(in the rows, 128 means zero)
Each path below is one point turned by a fixed rotation once a step. After each direction that follows a path, write how fast that rotation turns it, in deg/step (0 if it stays still).
Each turn is a multiple of 5 degrees from 10 to 175, or 0.
Each row of a path follows its step; steps can be skipped.
path 1
step 1: [145 125 126 124 129 135 133 136 138 130 113 127 133 122 126 138 138 123
 116 127 139 136 132 141 116 133 131 134 127 124 136 130 135 125 126 125
 115 123 145 125 147 128 132 129 137 143]
step 2: [126 131 126 138 118 112 134 133 134 129 138 121 130 136 135 120 144 129
 118 133 126 136 131 139 136 130 126 135 128 140 136 144 119 126 123 136
 115 123 123 115 136 141 124 141 128 120]
step 4: [139 120 128 120 127 130 144 122 146 123 133 146 126 130 125 126 120 135
 137 131 137 129 130 116 138 142 135 130 115 118 124 119 137 135 121 126
 127 131 133 116 114 128 132 125 130 133]
step 5: [133 129 127 140 128 127 127 137 127 112 131 114 128 133 130 123 117 118
 132 129 129 117 126 112 131 113 111 133 107 117 133 125 136 123 120 126
 118 125 128 123 130 131 140 137 127 133]
step 6: [119 131 140 123 131 140 127 131 120 137 134 114 122 126 136 148 121 126
 124 125 122 131 133 124 134 128 120 131 113 122 130 147 107 121 131 130
 138 140 130 123 132 125 128 125 129 125]
step 7: [116 120 124 127 131 126 112 129 124 142 135 132 114 121 119 131 114 140
 132 134 119 131 124 121 129 131 131 139 135 131 121 122 120 134 135 126
 118 131 129 128 108 135 124 130 124 111]
step 8: [140 128 114 137 125 138 116 133 130 135 119 139 126 129 125 140 120 128
 125 131 134 119 118 124 111 127 126 113 123 126 117 111 138 127 137 141
 123 129 130 137 129 115 120 127 128 129]
step 9: [131 128 132 138 113 140 124 112 138 132 123 127 126 130 138 126 138 126
 117 126 131 113 136 128 120 131 130 134 131 129 120 138 127 125 140 115
 124 127 129 118 139 122 125 146 122 142]
step 10: [116 129 120 130 117 124 132 138 116 120 139 122 123 130 137 128 130 123
 121 121 122 127 126 131 136 111 142 133 148 140 118 130 123 120 129 125
 129 131 118 131 143 135 124 124 117 129]
step 11: [123 134 118 122 133 130 143 131 129 128 128 131 131 133 123 124 124 138
 139 119 113 133 132 147 118 142 151 123 131 122 113 124 124 128 132 132
 140 133 131 137 125 129 130 120 139 133]
step 12: [119 116 115 136 127 127 139 120 133 126 121 129 132 132 122 118 134 127
 137 122 140 139 138 123 118 129 130 127 123 128 138 115 141 142 125 120
 112 127 142 136 128 138 134 135 132 133]
step 14: [118 127 144 119 141 124 134 128 136 135 128 123 124 113 135 124 131 125
 125 131 114 136 113 125 137 127 140 126 137 121 141 143 118 135 135 123
 135 134 134 124 120 125 137 129 119 127]
Speeds:
[130 128 125 126 128 123 130 126 127 126 127 128 129 128 133 122 129 127
 128 130 129 129 129 129 127 128 129 129 131 130 128 127 126 129 132 130
 127 132 134 127 132 129 128 126 134 129] => 35
[127 131 129 127 128 128 128 131 121 130 130 125 125 128 126 129 127 128
 128 125 129 130 131 128 124 131 126 130 127 125 126 129 129 127 124 124
 126 129 130 130 128 133 130 125 133 130] => 65
[129 130 124 128 130 134 131 128 127 128 127 130 125 129 124 129 130 127
 125 131 129 125 127 131 124 128 128 127 132 131 128 127 127 126 131 126
 129 126 125 124 131 134 126 128 129 126] => 40
[129 128 128 127 129 130 132 129 125 134 128 130 127 126 128 127 125 128
 128 130 127 128 132 129 133 129 129 129 131 128 125 124 133 129 131 132
 130 127 128 130 125 127 134 129 130 125] => 95
